Rows are one point carried round by a steady rotation, each followed by how many steps it has turned.
The counts run from 0 to 368.
[106  97 119 110 116 130 103 150  85 146 141  73  85 129 152 118 118 105
 136 101 115 117 102 131 153  79  91 155  94 150 149 163]
139
[110 106 124 118 161 148  86  93 107 102  91 119 120 102 124 101 119 110
 167 113 109  93 142 173 172 110 144 126  67 138 123 122]
142
[ 91 134 129  92 103 117 114 111 116  96 171 132 130 148  99 127  85 133
 119 139 102 171 103 169 114  78 108 117 176  95 103 146]
263
[189 172 134 151 113 142  83 120 154 110  94  82 110 156 153 109 156 118
 135 133 158 130 181  92 115 132 120 133 103 116 118 134]
40
[115 130 139 125 121 154 163 138 179 130 107 143 135 181 102 133 146 161
 124 109 185 120 144 133  89 146 169 157 166 111 153 100]
22
[121  90 159  96  87  92 118 108 132 144 129 113  96 106 102 173 149 103
  79  90 101 125 136 131 130 120 145  95 119 127  84 175]
85
[115 128 150 110 118 180 103 113 141 130 102 127 170 175 100  91 129 111
 123  82 132 129 161 110 144 114 117 112 116 127  99 196]
62
[114 147 142  90 133 126 110  86 125  90 160 149 141 133  91 110  90 131
 132 143 101 174 114 186 126  95 134 114 171 100  98 137]
264
[168 133 116 110  84  91  85  99 115 116 144 102 105 131 158 167 157 128
  97 149 108 167 113 136 129 107 115  80 123 155  87 155]
273
[117 103 176  75 187  90 130 136 140 117 138 129  78 113 127 148 130 139
 115 115 111 106 137 171 133  78 115 117 153 150 139 122]
344
[136 190 127 174 143 181 148  80 147 126 118 105 163 151 126  87 132 110
 149 134 129 123 116  92 152 152 143 119 106 112 131  98]
226
[183 141 167 128 174 142 143 140 109 169 162 132 150 142 145 150 136 102
 159 143 122  85 145 160 171  97 118 138 134 174 115 122]
323
[171 101 115 113  97 117 137 138 154 110 107 127  68 118 118 136  90 134
 149  82 125 141 121 148 157 148 151 163 100 168 130 151]
112
[138 150  79 153 157 134  84 108 104 113  87 155 179  85 133 128 154 125
 121 137 114 112 150 130 127 162 131 101 119  82 160 144]
174
[123 119 136 171 137 130 130 111 140 159 147 151 180  59 103 159 153 121
 124 141 125 116 119 167 112 150 175 146 163  99 146 143]
187
[164 110 124 149  72 132 145 137 144 133 148 135  88 159 151 196 124 134
 127  96 148 123 150 123 162 147 132 141 138 182 112 123]
300
[141 130 129  95  73 131 135 146 138 165 130 113 148 168 118 136 119 120
 141 162 149 170  97 184 112  89 138 114 100 167 121 149]
294
[176 153 144 160 151 112 111  69 149  84 159 114 117 120 139 106 118 118
 122  96 111 154 149  89 167 154 114 128 136 163 113 138]
246
[195 100 129 106 104  87 109 135 109 124 140 141  79  77 121 153 108 104
 161 137 110 131 135 181 137 138 149 161 110 132  99 118]
110
[116 120 146 116 120 140 162 141 153 133 165 145  89 117 119 164 149 136
  97 104 153 158  85 112  90 132 109 132 184 156 163 165]
3
[152 119  97 103  65 109  69 100 118  91 134 112 102 150 146 155 140 149
 110 132 117 174 125 138 123  96 116  91 123 160  93 154]
274
[164 126 127 107 120  99 119 143 109 132 146 169 141 131 100 114 106  79
 107 103 128 179 139 104 114 167  98 129 132 129 114 203]
82
[115 121 159 120 143 163 138 109  92 103 140 137  91 163 124 133 150 112
 110 101 145  90 157  78 129 127 115 155 165 100  87  74]
44
[166 138 134 130 119 126 147 116 110 172 187 155 187 145 130 152 142 100
  86 127 121 150 109 112 139 142 115 106 163 159 104 178]
270
[177 141 133 143 155  99 128 107 162 106 138 175 113  77 113 151 140 126
 119 136 155 152 162 142  88 171 139 133 183 130 156 127]
0
[124 114 122  97 100 125 164 112 125 128 164 184  99 167  93 154  89 111
  98  95 150 151 130 142 130 166 144 141 183 142 139 112]
289
[130 156  68 168 100 132 128 151 128 108 124 126 119 117 150 110 114 136
 139 145 161 170  96  85  83 165 114 159 121 110 154 115]
204
[156 117 144 104 110 101 118 115 107 138 144 154 120 105  86 133 123  56
  94 104 115 156 145 108 120 162 105 110 129 120 109 195]
83
[122 100 138 123 127 102 127 162 112 162 140  67  72 125 157 140 137 101
 117 102 112 108 111 127 151  91 100 149  91 159 159 156]
138
[ 67 141 166 154 148 143 153  86 141 154 162 111 168 144  93  94 106  71
 120 119 140 142 119 111 125 123 130 122 137 117 126 132]
238
[152 104 112 110  88 148 156 149 147 125 111 140  86 137 108 131  94 126
 151  61 130 140 114 139 167 163 140 166 103 166 135 159]
113
[125 121 133 117  96  82 172 167 163 202 104 123 153 132  98 155 132  95
 100 134 142 126 126 143 111 142 159 117  89 122 134 133]
105
[140 124 136 129 139  72 161 169 130 162 147 127 103 164 153 172 125 116
 107 148 158 105 166 125 124 123 121 140 125 157 129  55]
312
[122 108 126 121  77  94 152 184 138 203 121 112 153 139 117 168 124 103
 105 133 140 130 132 155 105 128 146 135 102 120 124 153]
106
[156 124 140 135 120 114 145 120 180 149 147 155 192 168 121 133 124 149
  99  98 134 168 134 135 138 139 150 126 160 166 126 178]
268
[182 120 121 160  79 123 126 118 152 134 135 135  98 135 140 189 127 121
 127 107 153 120 178 144 161 158 155 127 126 177 113 118]
299
[104 126 110 168 176 145 151 178  98 158 138 135 179 116 158 141 120 121
 147 119 115  70 132  86 161 133 106 136 110 126 124 121]
147
[121 128 115 107 124 103 153 184 105 134 162 125  83 168 146 137  79 103
 140 150 157 147 125 128 112 100  77 149 118 158 142  95]
314
[205 188 146 148 132 156 104 121 137 127 100  86 126 140 141 106 162 104
 158 159 143 123 154 102 125 129 119 125  96 111 102 126]
39
